500 stands for zero in the data rows.
Here are some points, each followed by its number:
[310 465 383 342 562 294 527 259 361 357 472 445 473 364 610 476 495 362 308 605 418 437 650 361 454 426 432 330 461 514 476 580 448 449 453 597 440 478 399 507 422 418 264 292 574 558 373 514 476 494 460 591 565 355 517 436 506 548 503 453 480 543 717 578] 0
[363 431 547 398 301 517 690 522 384 452 420 299 541 516 576 422 495 426 516 607 431 503 566 497 595 613 371 579 435 340 524 632 500 555 488 506 451 542 472 623 438 498 471 413 441 413 527 569 453 486 569 566 685 477 485 508 581 526 323 561 371 309 558 400] 1
[518 530 534 460 584 610 427 513 521 655 544 616 542 596 557 459 497 527 396 563 543 514 403 576 502 492 551 424 574 397 533 481 546 499 496 527 470 538 528 404 552 565 522 619 538 477 508 412 553 449 464 473 450 628 508 521 402 444 524 524 579 631 412 475] 2
[503 476 493 462 435 468 558 386 517 420 442 495 541 540 533 520 470 514 553 461 459 533 513 469 493 467 414 606 489 573 381 384 459 514 545 485 607 451 565 569 374 495 552 486 508 446 547 571 457 521 554 518 598 528 543 501 566 554 555 495 509 431 479 468] 3
[482 505 558 445 411 517 662 387 509 323 366 374 554 565 607 505 461 503 619 528 427 505 520 438 487 466 361 672 457 494 375 423 383 522 621 445 539 463 620 669 343 494 539 459 489 449 608 564 458 413 577 553 696 527 536 509 563 554 452 528 452 336 566 443] 4
[458 675 612 196 489 681 552 420 470 492 324 548 584 667 843 473 421 566 538 785 477 532 248 594 542 407 484 499 600 277 512 415 349 549 626 542 465 453 498 554 375 554 558 665 608 423 505 354 436 309 554 493 604 591 398 466 406 399 442 646 576 520 408 428] 5
[447 397 557 701 527 485 339 667 413 543 655 523 574 441 304 640 542 473 432 326 634 590 695 352 508 387 604 443 530 605 671 525 574 596 436 462 590 629 293 366 608 642 466 411 545 662 270 504 483 824 436 477 265 393 578 442 479 412 537 424 521 399 303 581] 6
[563 515 604 650 638 472 373 581 639 532 558 581 540 474 385 579 515 539 584 442 581 466 517 518 492 370 604 468 486 669 507 422 495 542 584 413 517 530 522 501 505 512 593 563 543 582 504 462 516 555 430 431 329 530 592 465 510 430 621 488 533 568 365 573] 7
[454 429 566 610 570 505 318 578 464 526 621 602 575 465 395 630 510 517 495 386 630 599 596 389 502 313 617 385 558 628 606 477 515 582 518 472 608 615 343 400 556 621 509 502 600 668 305 466 501 770 422 468 321 421 549 443 429 386 554 438 551 485 275 596] 8
[435 476 561 602 687 462 251 517 493 534 678 623 515 386 413 560 486 520 394 409 586 561 588 400 427 306 631 296 613 641 615 480 515 515 490 480 537 611 359 328 597 522 454 499 704 643 337 366 566 691 333 483 219 399 572 449 402 360 645 446 572 631 329 652] 9
[516 588 544 345 707 520 435 316 534 559 499 634 541 545 586 418 479 498 343 564 508 406 360 547 406 402 481 383 596 487 447 418 438 417 552 616 474 518 534 394 494 436 475 666 558 510 567 403 619 350 483 457 474 516 478 441 414 487 622 453 652 703 536 536] 10
[426 443 310 212  90 449 678 436 194 463 455 439 462 596 667 512 478 535 440 614 360 754 586 451 644 683 420 474 609 202 567 686 555 535 284 590 549 417 297 485 548 537 440 383 511 367 285 550 334 510 623 604 640 398 492 609 449 630 280 571 371 281 521 432] 11
[606 516 410 528 553 534 346 550 475 769 696 630 460 501 368 516 575 509 340 453 578 589 548 607 513 605 643 426 589 487 567 556 705 490 318 494 494 507 413 264 615 555 453 595 518 467 391 515 515 580 462 422 246 549 513 548 418 480 527 480 584 650 436 553] 12
[416 504 543 389 396 563 538 392 388 430 467 544 537 515 612 446 423 516 481 517 429 611 509 436 527 485 422 463 590 385 433 522 421 531 508 535 571 524 434 456 465 518 514 483 592 482 449 416 477 537 522 562 541 535 484 472 429 516 455 524 524 436 437 454] 13
[441 519 517 433 648 485 395 484 445 578 559 561 589 515 542 527 531 422 352 533 588 463 478 452 504 361 595 342 465 503 580 539 530 541 474 582 468 533 431 349 490 550 434 480 599 570 391 429 530 598 410 453 338 473 520 419 394 396 514 505 588 599 455 578] 14
[664 633 453 372 518 541 541 464 651 615 442 566 360 559 558 404 491 560 562 683 492 432 311 725 485 668 555 553 474 362 497 476 482 403 450 526 342 365 671 548 508 396 537 675 422 389 654 489 466 206 537 438 597 548 400 657 570 548 470 539 497 713 636 462] 15
[457 422 502 539 298 523 442 507 333 487 633 547 592 535 423 613 465 546 474 338 481 784 661 318 548 411 460 491 655 522 525 479 515 568 469 460 747 630 341 383 521 651 565 481 589 542 335 529 475 771 455 538 394 466 643 453 428 491 506 491 511 229 247 521] 16
[453 524 557 443 772 540 448 328 546 471 456 620 617 518 609 488 446 447 418 518 548 441 402 463 439 298 471 469 533 585 400 369 411 454 637 553 539 558 607 470 400 502 472 555 564 542 593 449 562 434 478 488 485 506 476 391 432 449 627 471 628 604 480 503] 17
[391 484 531 504 761 381 387 402 520 442 551 554 499 350 514 465 528 417 369 512 554 350 545 441 402 367 564 327 432 652 506 487 425 458 517 515 440 509 458 456 443 449 337 382 615 599 439 475 581 597 399 449 375 383 532 372 495 404 595 392 545 710 626 602] 18
[398 603 456 375 647 498 558 375 587 456 406 404 451 510 658 349 472 366 419 682 468 276 342 574 437 526 446 422 403 428 483 563 435 392 568 576 335 472 662 587 455 387 394 480 451 447 631 474 591 237 457 540 624 562 400 460 502 536 443 506 526 695 758 466] 19
[585 571 522 570 634 557 449 684 617 621 519 501 396 443 455 378 514 461 500 549 618 263 371 699 487 591 590 495 411 364 577 594 525 493 397 506 266 451 558 474 610 418 461 550 367 462 555 489 573 403 464 448 419 542 450 517 525 427 430 488 499 809 663 453] 20
[649 390 143 536 436 278 455 242 399 677 657 675 362 447 334 544 581 502 293 318 367 654 783 419 457 645 517 409 500 647 339 492 735 381 310 574 606 456 485 347 535 466 474 496 472 503 478 598 526 628 490 488 445 408 598 621 592 686 697 365 485 496 498 624] 21
[510 455 467 591 365 468 609 588 552 441 439 298 440 529 455 522 550 484 622 463 442 461 527 478 581 596 476 584 382 526 479 552 523 539 481 414 452 444 538 652 509 501 485 417 383 441 517 586 461 503 527 545 580 529 503 564 586 566 407 553 388 344 572 461] 22
[491 306 394 682 399 349 520 423 410 408 523 398 540 482 313 643 503 439 499 228 430 576 750 268 478 426 361 520 427 733 408 472 589 490 504 459 683 612 494 529 474 533 459 307 488 585 509 622 491 672 531 564 546 454 569 493 544 638 539 402 469 205 458 542] 23
[433 430 615 710 590 498 342 839 495 579 593 450 525 410 361 570 570 429 530 408 675 435 578 482 587 375 646 499 436 528 685 584 560 626 436 392 408 566 355 432 616 603 427 408 498 610 340 473 454 706 391 449 267 505 550 484 452 342 432 484 454 510 442 536] 24
[486 439 574 689 589 497 258 548 418 554 702 670 594 437 360 650 497 555 430 327 634 673 636 326 433 319 616 364 685 667 611 413 546 576 487 467 683 662 314 250 550 645 502 517 679 681 246 427 534 821 384 474 176 439 597 420 361 379 642 446 600 476 180 628] 25
[410 456 458 450 488 382 414 316 371 464 552 568 545 487 507 543 460 458 371 443 432 594 604 319 448 360 495 299 569 623 510 456 485 518 421 582 622 541 355 381 496 498 443 409 653 582 363 437 518 625 495 517 438 363 549 475 424 498 593 458 587 502 428 623] 26
[406 614 487 377 746 419 507 393 610 456 439 392 419 411 640 402 555 405 406 647 522 256 356 639 394 531 513 403 401 487 481 552 436 429 515 532 293 401 601 555 471 354 346 477 494 457 591 484 598 268 472 473 510 517 472 465 521 445 499 483 532 786 824 558] 27
[471 434 304 277 107 432 656 532 247 567 478 430 374 524 600 467 539 517 391 591 330 686 661 461 662 722 493 435 483 215 598 685 637 505 172 556 445 403 301 475 597 488 390 379 471 353 275 530 308 568 610 566 582 385 481 662 502 620 322 607 320 319 537 491] 28
[650 523 270 487 553 391 523 282 546 604 594 569 348 450 399 432 538 555 373 477 348 539 549 562 449 678 467 523 505 529 396 503 616 356 372 587 517 393 569 430 570 370 521 584 412 393 601 579 517 361 523 477 508 452 496 598 571 670 661 399 532 643 647 558] 29
[613 456 532 666 549 578 386 439 546 625 654 748 639 549 372 627 487 608 526 320 493 747 555 429 451 387 493 526 662 702 419 304 586 498 538 425 787 613 531 381 467 599 676 718 598 549 499 462 544 638 497 447 379 543 599 496 442 492 780 419 636 464 169 570] 30
[401 488 639 523 528 579 341 745 312 594 591 576 558 489 563 583 500 489 404 541 687 557 508 529 560 345 692 387 609 385 712 526 505 632 495 496 449 586 260 382 578 650 462 506 621 634 260 384 477 694 416 464 300 455 467 462 344 282 391 537 526 519 338 507] 31
[434 524 613 660 608 463 389 602 591 357 485 447 504 382 448 562 452 473 575 455 618 395 477 420 450 314 582 411 473 600 567 524 428 525 605 465 473 524 458 518 504 507 481 437 572 640 465 448 493 577 376 531 388 435 488 396 463 393 513 421 560 609 440 560] 32
[533 445 662 718 325 628 494 854 557 456 455 414 601 528 391 643 506 578 726 365 570 561 542 442 627 491 545 675 465 525 565 534 519 689 599 342 583 560 389 579 529 602 650 440 453 525 443 528 434 673 492 506 467 569 490 522 529 427 406 578 430 216 257 431] 33
[638 502 389 545 360 473 588 514 564 621 506 548 361 535 416 419 520 526 530 474 449 487 494 641 530 726 458 639 484 403 453 514 604 447 326 493 467 406 632 513 536 432 568 571 324 341 600 542 463 400 584 458 562 529 498 626 568 588 491 508 419 574 572 419] 34
[669 536 487 610 484 607 489 643 584 673 563 559 432 497 360 450 529 594 524 473 517 500 440 651 517 680 574 644 473 416 534 522 597 510 356 466 426 470 565 425 606 497 599 662 349 412 606 520 513 456 542 402 459 602 492 603 533 468 508 504 477 602 494 457] 35
[569 490 492 574 592 563 421 498 522 610 561 624 525 493 411 475 507 530 444 385 523 496 472 472 495 482 501 484 551 548 481 424 569 498 468 496 529 552 504 398 557 518 543 596 474 481 525 474 597 570 477 473 388 580 531 498 449 450 607 481 515 574 415 509] 36
[659 531 455 493 488 654 535 396 560 567 497 626 550 625 541 547 483 652 574 539 489 662 410 607 512 497 456 644 635 536 399 291 505 463 646 459 671 501 614 499 463 543 680 727 487 473 619 514 479 392 583 497 542 606 442 537 539 575 595 493 595 464 383 462] 37
[472 543 614 572 553 520 484 647 568 409 437 373 538 473 449 529 502 420 577 510 619 364 428 519 510 430 528 536 408 515 532 535 395 577 610 505 453 527 498 588 494 494 495 451 476 588 503 516 475 480 452 515 504 515 484 427 490 470 362 493 487 497 556 437] 38
[526 556 608 526 293 661 623 696 533 499 388 346 491 618 529 515 459 624 731 591 478 509 350 528 581 610 481 632 537 328 576 519 476 604 510 449 433 487 490 656 535 529 616 566 418 435 551 525 418 423 587 532 660 561 453 605 517 521 340 619 402 326 408 389] 39
[475 433 442 632 319 430 636 581 509 318 411 240 403 422 397 515 493 467 637 434 407 441 619 400 537 616 439 619 371 533 493 584 501 530 528 403 456 456 512 673 522 456 509 305 368 503 552 625 435 485 547 596 659 478 504 578 616 572 377 481 325 295 631 434] 40
[630 469 301 472 356 460 585 328 501 485 492 562 422 519 479 460 490 510 520 467 342 627 579 491 526 656 398 620 513 537 330 493 527 423 453 524 604 417 578 528 446 439 575 526 454 404 609 591 438 449 574 530 652 475 520 575 577 637 525 478 463 429 575 459] 41
[456 688 693 223 601 718 524 393 547 444 345 624 654 678 880 553 408 622 588 718 484 580 213 574 519 353 524 476 653 414 488 374 299 574 716 506 545 484 542 551 349 536 600 677 666 490 538 272 458 291 517 513 606 616 401 411 366 391 489 652 605 528 369 467] 42
[655 601 433 485 437 542 530 567 622 623 457 537 361 563 448 385 503 584 605 573 482 449 322 691 517 725 548 555 467 362 532 546 506 490 406 489 338 395 598 588 594 437 622 672 363 360 618 517 489 314 529 456 568 546 460 634 558 571 461 532 426 629 575 426] 43
[599 525 632 478 459 682 449 519 502 626 548 707 627 618 543 563 453 667 569 520 534 742 454 523 526 438 514 557 707 478 524 355 532 535 550 428 704 560 470 373 506 623 666 765 573 464 494 409 533 536 553 431 427 596 512 490 407 441 606 541 602 437 157 455] 44
[537 544 480 542 644 442 537 382 646 430 435 453 463 482 503 474 518 479 545 563 459 373 410 562 472 524 448 567 398 613 401 452 434 438 645 480 454 413 683 626 409 411 506 524 432 470 678 558 519 313 490 491 578 564 483 475 634 551 564 470 494 548 661 511] 45
[611 516 287 477 561 342 497 240 575 533 559 612 339 437 428 457 504 545 411 465 399 481 516 547 381 585 499 429 503 611 371 441 543 335 427 536 508 376 641 469 505 345 477 558 485 423 579 540 560 398 503 469 484 460 512 562 552 641 694 408 545 730 661 606] 46
[486 465 589 582 576 495 393 546 474 466 596 558 557 469 456 580 508 499 499 413 568 570 569 437 479 355 538 527 562 627 542 422 505 533 563 439 584 559 419 416 489 587 509 500 608 600 450 466 519 683 482 474 373 475 532 434 450 404 581 475 528 462 367 562] 47
[525 517 551 468 415 536 489 615 460 619 517 512 452 499 503 483 513 546 519 574 501 571 489 549 562 567 570 530 515 380 578 572 525 569 399 474 449 452 420 484 551 553 530 519 502 460 434 465 423 544 506 454 435 498 524 598 440 446 424 548 426 528 453 473] 48
[528 574 629 307 518 696 600 366 514 472 373 602 621 693 750 592 467 682 617 668 470 637 358 584 541 389 415 590 624 458 432 313 405 500 709 444 671 506 589 532 391 610 673 726 605 452 621 392 507 381 589 460 623 647 428 497 431 497 546 639 586 390 269 457] 49
[556 348 259 645 524 227 570 184 554 371 535 449 417 379 268 535 534 471 458 321 330 459 740 343 375 501 331 593 421 831 244 453 543 339 596 532 629 479 612 529 422 343 517 368 431 539 661 692 510 451 508 530 576 431 582 559 659 710 717 329 526 420 681 582] 50
[496 552 411 365 435 455 638 376 540 455 416 482 427 486 548 369 462 474 500 569 390 432 452 544 491 643 400 563 421 459 423 531 440 415 491 552 414 405 609 620 455 376 463 443 412 402 652 548 480 285 547 521 699 498 443 497 594 611 464 527 424 530 700 413] 51
[390 501 508 357 211 517 778 398 407 275 311 302 527 587 657 490 410 490 661 544 358 556 556 400 561 539 291 660 473 421 397 517 411 505 571 513 574 481 535 715 339 515 516 328 479 419 580 589 401 450 621 625 833 506 501 530 543 614 341 579 352 157 568 368] 52
New points follow, each followed by the number of its nearest point above.
[383 546 628 227 470 584 444 372 300 475 497 711 661 644 770 632 432 582 399 609 516 766 452 384 519 278 507 296 753 426 583 389 400 576 579 546 707 574 315 365 439 627 469 580 798 595 271 297 443 640 491 502 457 452 496 403 311 430 494 598 623 386 232 534] 13
[480 460 530 569 559 535 389 604 482 634 603 581 515 461 420 510 538 483 457 438 575 556 574 475 494 499 573 479 575 511 563 488 558 524 377 460 517 516 418 398 572 530 489 526 527 521 420 495 529 639 481 452 333 474 541 508 443 427 556 479 497 545 390 561] 36
[434 449 516 477 404 533 526 539 422 435 471 428 532 518 516 576 488 468 482 450 489 552 536 380 512 448 465 436 514 514 522 583 504 527 510 539 545 545 423 460 506 536 469 406 550 511 422 476 514 548 518 533 502 538 516 447 448 522 447 509 496 338 439 526] 13
[589 513 486 635 652 470 292 539 533 718 723 690 486 454 302 516 538 510 399 387 575 521 527 552 434 434 627 386 581 586 520 511 616 462 395 515 534 550 466 284 613 523 469 629 526 570 421 479 597 648 426 425 213 457 590 499 456 452 675 387 615 746 377 615] 12
[531 464 474 527 341 501 464 696 410 572 532 453 487 523 447 535 567 520 504 465 527 584 566 504 592 588 574 498 481 362 616 607 579 590 394 417 448 500 381 506 591 585 513 475 460 475 368 496 457 671 461 488 412 528 556 563 483 486 415 556 370 409 396 472] 48
[485 501 446 427 544 477 589 259 481 420 443 487 532 502 579 511 466 509 467 534 412 552 475 446 423 446 367 487 550 559 387 431 450 410 597 545 620 508 577 518 416 437 482 554 539 499 577 510 528 364 521 556 636 511 499 470 491 581 585 472 565 483 549 519] 3
[464 575 536 477 704 473 480 494 638 430 460 495 467 405 541 441 530 428 523 630 575 298 398 595 440 462 559 461 393 517 468 521 420 450 521 526 309 418 580 586 454 401 423 506 521 502 575 472 477 420 442 463 515 461 441 461 531 451 520 516 498 781 661 533] 27
[710 494 429 552 493 612 554 481 592 580 512 603 505 600 455 530 528 660 640 510 480 606 374 615 519 566 472 660 586 506 463 370 543 467 574 427 582 454 619 512 533 521 704 751 453 422 614 522 475 389 593 463 503 626 479 602 533 564 607 512 519 508 364 478] 37
[484 442 538 724 802 422 353 487 647 474 580 534 470 333 315 505 535 436 446 367 603 285 507 490 350 408 555 397 449 717 487 469 483 407 537 482 414 579 591 454 548 426 409 461 523 638 565 502 652 503 446 455 333 473 518 403 545 462 673 348 597 719 590 614] 18
[315 502 559 313 649 479 461 341 408 451 485 551 642 496 655 474 482 404 371 579 488 522 532 423 473 357 444 418 552 512 480 471 400 496 572 590 592 565 467 476 425 516 412 496 634 543 454 458 535 524 457 492 528 456 537 384 429 451 564 507 574 504 475 534] 17
[518 509 330 481 516 375 395 430 406 607 660 629 392 465 419 485 544 454 268 466 486 553 615 519 460 565 581 322 485 574 504 595 654 446 320 556 504 458 396 342 550 488 410 447 549 513 361 496 502 612 446 461 372 416 531 525 515 531 577 444 538 649 557 592] 12
[612 532 539 532 481 540 501 500 562 532 495 560 477 563 513 504 471 626 596 496 494 548 356 535 522 494 540 510 578 525 454 403 464 466 550 470 553 503 590 500 491 531 625 637 503 453 519 467 517 402 507 513 489 540 484 525 503 529 546 502 510 536 399 487] 37
[568 541 500 679 878 450 319 566 705 682 651 553 320 330 358 340 575 406 373 513 622 210 432 738 402 621 663 434 395 528 556 548 547 400 369 503 206 443 664 386 644 364 369 590 398 468 581 466 647 368 405 374 294 547 477 511 559 398 596 398 555 993 765 596] 20
[487 408 606 673 551 514 304 562 446 539 629 591 584 501 368 636 514 530 513 328 648 611 625 387 453 321 580 411 578 659 624 425 553 560 507 463 681 660 334 342 583 630 505 514 613 665 346 480 526 809 431 469 295 479 536 455 423 394 601 432 576 432 214 577] 8
[387 497 581 241 427 602 496 469 316 533 476 603 647 659 752 560 477 546 429 621 515 686 461 486 547 396 545 429 650 336 596 475 497 565 498 527 582 551 367 424 472 620 491 554 666 473 338 378 471 599 542 506 479 512 500 463 368 405 425 635 518 382 270 479] 13
[441 456 560 422 509 530 544 381 516 449 468 515 517 513 562 489 455 519 528 531 481 497 478 463 445 437 453 474 522 572 424 443 464 487 566 514 575 528 531 464 433 494 523 527 549 496 575 475 542 499 548 530 526 526 519 437 463 484 591 492 550 453 431 493] 3
[487 502 601 621 465 538 460 757 497 520 529 410 486 483 436 528 542 471 567 495 601 446 473 546 561 532 621 512 417 426 661 628 540 589 447 446 353 505 418 536 583 544 474 455 455 485 412 464 490 579 461 461 390 532 479 475 502 382 388 559 394 537 443 473] 48
[644 627 534 644 735 521 581 556 861 488 408 395 364 461 368 332 524 451 644 595 549 165 291 712 408 610 490 701 265 554 432 474 456 414 603 473 233 400 850 698 441 340 595 575 274 374 853 575 566 148 488 412 609 636 418 513 696 527 531 436 466 778 815 430] 45
[476 440 473 496 379 477 520 467 413 519 541 507 516 578 475 515 506 476 491 442 514 575 575 426 513 505 445 493 512 473 530 497 586 505 418 550 561 552 467 466 499 546 502 458 514 496 422 533 453 579 563 542 549 431 503 528 486 521 483 499 489 390 421 484] 13
[525 513 559 538 558 588 427 539 537 553 562 609 563 519 481 495 491 531 490 458 559 543 445 543 474 486 519 454 575 527 491 480 491 520 506 479 569 549 531 440 557 522 535 592 511 516 507 455 522 533 506 462 404 533 499 459 443 480 540 477 549 557 413 485] 36
[643 520 377 405 445 529 580 365 561 569 465 589 433 600 545 499 506 619 530 511 393 530 464 624 501 667 452 625 530 525 375 425 564 419 503 511 540 393 631 527 470 426 620 629 429 361 652 551 480 334 601 466 625 556 442 589 573 598 581 521 527 514 500 461] 41
[363 495 598 381 465 526 647 492 468 380 349 378 545 510 652 473 499 456 528 641 441 416 480 478 524 490 461 499 437 441 519 574 415 528 590 505 415 488 517 639 421 495 435 396 515 486 527 491 468 424 544 584 655 494 436 454 522 508 391 565 473 389 550 434] 1
[466 562 574 244 404 605 504 491 349 545 460 597 570 643 732 517 455 576 433 614 483 679 432 488 523 455 518 390 643 345 588 488 478 544 485 549 586 505 398 410 519 578 494 574 646 460 381 429 488 506 550 506 510 516 459 489 361 466 429 626 553 416 327 444] 13
[332 567 575 249 534 498 534 499 393 428 402 509 510 521 765 485 476 472 431 631 471 479 455 515 575 450 575 378 508 410 559 583 389 556 504 553 388 469 364 521 444 495 365 406 618 533 378 365 456 471 465 564 556 426 455 431 456 429 388 604 471 506 511 512] 13
[346 410 487 571 503 297 499 352 475 240 465 348 537 379 438 576 465 443 534 415 399 448 674 207 411 331 397 424 447 738 446 510 372 482 587 516 588 541 453 569 420 445 410 217 590 654 457 550 485 580 483 596 567 318 563 408 538 548 593 407 482 311 554 583] 23
[636 544 566 697 590 595 461 641 695 528 476 460 475 469 401 497 519 542 672 492 594 392 395 653 507 555 575 653 486 539 508 444 453 504 550 416 411 430 590 551 503 474 619 609 400 526 600 499 485 400 480 414 471 581 475 599 535 446 513 494 497 599 531 497] 35
[666 461 423 538 409 580 404 621 411 745 634 616 481 536 370 519 558 541 424 378 520 603 582 546 556 632 534 573 540 406 568 524 702 542 324 521 535 535 390 303 664 554 620 642 443 432 431 568 497 626 547 452 361 543 520 634 443 539 486 490 533 526 356 494] 12
[643 548 380 554 805 375 346 310 695 645 634 737 374 376 412 432 539 522 371 470 469 433 465 627 391 505 593 420 517 663 417 447 526 370 417 539 412 411 607 344 516 375 482 623 503 492 547 447 568 375 439 395 352 483 508 522 524 495 774 409 607 930 623 644] 46
[577 476 453 526 363 527 519 532 447 542 545 504 497 585 401 525 502 534 547 443 511 588 497 492 530 581 465 531 515 488 515 499 560 507 421 500 604 513 474 460 519 555 574 548 460 477 488 579 488 575 586 481 514 486 489 576 501 534 480 488 510 419 424 471] 48
[442 591 569 560 999 432 296 428 764 505 503 541 477 266 543 347 596 306 320 610 671   0 295 658 291 343 642 321 354 632 492 546 383 360 658 578 141 473 675 463 512 281 324 514 489 645 660 416 741 302 299 419 305 535 384 298 512 348 660 360 668 999 866 637] 27
[368 604 552 223 716 517 365 406 446 542 484 665 577 522 731 484 491 419 335 657 567 456 397 563 451 339 558 244 542 411 597 538 414 512 526 575 426 520 416 396 513 506 346 572 652 536 386 301 542 494 407 482 367 498 475 401 365 384 483 555 636 718 490 556] 14
[384 515 640 439 451 594 346 674 350 595 556 579 610 546 602 535 462 522 439 546 618 574 450 501 545 399 590 341 640 317 705 559 486 624 481 531 514 615 307 401 623 638 472 531 615 584 266 361 494 663 411 509 359 494 492 441 291 354 375 569 546 511 299 480] 31
[421 469 286 178 291 314 683 169 254 365 398 442 454 519 679 455 471 455 368 547 276 612 669 375 498 556 340 398 518 426 336 537 537 398 432 616 600 418 458 524 403 443 392 317 556 433 485 500 480 459 571 609 706 359 556 542 508 689 468 525 448 287 619 526] 0
[550 491 552 617 451 487 488 528 593 418 478 499 499 508 462 560 458 568 656 452 549 518 482 519 513 505 541 603 514 589 480 446 443 538 611 465 518 453 545 588 431 498 616 496 489 552 522 492 431 492 504 492 500 482 454 533 523 488 521 524 503 454 470 479] 3
[552 423 578 855 418 473 543 762 636 322 523 278 443 368 241 553 515 497 756 270 562 446 608 462 502 535 492 750 373 650 503 578 495 540 583 368 472 513 536 649 501 476 605 350 351 523 593 646 446 575 502 535 533 497 571 474 644 468 472 421 358 342 562 428] 40
[374 508 664 409 401 605 436 638 322 553 527 580 605 588 642 571 430 547 464 567 593 628 460 495 567 414 579 369 671 301 711 538 498 622 492 517 519 586 303 390 568 642 452 555 633 548 285 352 476 657 461 502 414 480 489 471 312 390 354 629 514 470 289 470] 31
[576 598 413 314 711 554 482 270 545 590 486 690 529 565 622 462 495 509 363 635 480 492 332 637 415 507 474 464 543 515 422 386 465 421 532 623 519 467 646 415 449 443 537 721 513 462 618 454 536 292 527 462 534 575 428 513 483 542 574 517 653 699 612 521] 10
[493 594 571 502 769 494 302 445 619 549 578 638 513 463 548 465 498 461 404 550 616 366 373 600 424 412 611 374 553 524 563 433 458 460 513 530 408 512 509 393 541 476 440 624 578 545 477 377 596 449 415 412 368 463 460 432 446 375 594 472 632 807 538 543] 10
[556 445 582 685 258 595 558 703 510 407 446 346 590 591 396 585 453 593 756 371 550 565 506 483 587 548 441 741 518 480 533 438 502 575 565 367 632 539 552 632 506 622 666 482 398 480 556 625 440 580 583 541 596 567 493 561 530 512 413 535 438 214 379 372] 33
[448 380 536 572 294 492 437 520 395 421 592 508 594 439 446 606 431 539 576 344 494 647 655 362 505 411 461 456 638 568 492 486 535 571 509 477 709 593 342 439 507 607 563 455 609 577 374 527 506 736 547 590 460 419 575 496 480 488 527 462 520 314 263 549] 16
[540 523 553 503 628 583 436 361 559 561 589 657 551 500 462 482 452 545 443 477 535 593 446 548 410 418 473 462 648 590 413 393 500 439 570 523 601 566 566 384 493 515 526 658 562 520 546 430 616 477 466 443 390 581 510 412 430 478 670 431 665 601 381 547] 36
[488 459 569 638 691 493 353 425 535 466 592 604 597 428 420 601 501 526 438 334 571 562 549 425 415 300 556 421 558 761 446 392 500 509 629 471 642 623 476 390 449 554 532 528 626 600 441 484 598 679 417 498 293 542 522 392 447 422 705 403 634 516 318 604] 47
[428 555 553 402 649 527 466 297 514 435 503 612 593 482 569 480 440 488 438 531 479 542 483 417 426 365 452 422 597 623 422 420 408 442 643 547 615 543 539 458 392 457 496 533 621 565 535 432 576 436 475 506 500 475 493 379 441 473 635 471 621 551 492 545] 17
[462 468 427 453 562 450 464 297 451 526 510 622 556 525 535 561 490 496 401 487 493 591 553 481 422 384 464 462 553 565 399 405 526 413 553 584 622 503 526 433 436 518 492 576 586 574 517 484 479 474 525 476 495 485 495 483 429 526 595 441 635 519 475 546] 17
[494 561 653 657 566 585 494 892 638 550 412 291 423 440 500 391 572 390 583 597 684 161 316 666 562 584 655 546 255 322 696 686 489 625 503 431 146 447 553 644 621 468 490 478 329 447 548 515 513 436 444 440 387 599 389 523 541 360 266 553 380 680 693 414] 20
[509 459 537 533 624 549 398 590 504 597 569 556 570 427 448 480 530 440 400 448 573 443 494 500 479 422 524 485 508 512 497 492 577 505 486 546 489 588 445 375 549 524 458 540 510 561 521 491 605 581 474 493 393 540 499 444 446 410 529 465 570 594 476 513] 36
[390 441 575 558 529 473 365 526 407 496 599 564 604 470 398 595 509 505 430 431 587 578 608 375 472 344 542 330 551 609 632 510 511 565 475 489 595 638 327 383 555 585 444 467 666 646 300 444 509 739 476 513 356 414 537 404 392 435 571 465 562 437 320 610] 8
[495 546 642 457 295 687 654 657 534 442 337 431 621 701 606 519 449 579 707 572 531 557 360 547 621 545 463 683 511 367 568 435 447 592 616 438 521 545 548 692 448 586 667 568 471 427 558 520 412 422 615 513 714 606 402 527 479 490 347 661 402 298 405 318] 39
[657 556 480 766 825 484 349 625 758 637 619 543 342 337 255 434 542 468 519 437 585 265 458 642 432 518 672 543 375 642 504 510 526 422 452 499 268 454 614 442 583 405 525 558 381 532 639 506 580 423 365 399 308 499 516 528 588 435 641 367 526 829 639 560] 20
[497 384 453 698 365 441 457 674 397 518 592 381 459 446 252 559 542 486 535 320 536 580 690 393 559 535 521 522 430 537 580 615 630 591 360 432 508 543 335 490 589 568 494 379 431 557 368 595 421 752 449 530 370 441 547 564 541 501 455 443 411 351 391 542] 6
[512 494 490 635 573 433 451 665 540 565 556 444 399 443 374 449 563 454 486 452 599 287 509 584 449 603 565 470 399 489 608 587 570 499 394 462 326 490 502 495 600 420 426 469 423 531 493 514 543 550 475 449 404 458 484 553 514 465 444 462 478 677 625 508] 20
[450 598 424 393 549 459 483 630 543 641 498 462 327 431 519 315 566 443 437 654 509 290 423 673 498 699 641 405 388 278 629 675 561 446 297 551 141 334 493 532 610 369 356 455 430 411 471 434 495 378 449 451 474 460 436 568 505 463 378 565 413 831 727 512] 20
[460 444 518 725 595 389 458 695 625 414 537 269 434 283 315 402 517 296 522 423 585 229 562 518 454 521 540 539 310 565 546 635 462 491 482 472 325 520 524 568 563 393 397 317 386 534 542 598 579 524 418 488 453 459 549 451 579 425 428 416 414 613 772 513] 38
[415 533 627 436 442 558 387 628 339 634 582 589 532 535 569 513 453 560 412 558 577 589 485 497 531 409 598 331 653 327 712 537 521 592 421 528 489 590 298 358 620 583 470 546 606 579 273 355 507 640 419 478 314 453 514 495 329 383 413 569 533 518 307 523] 31
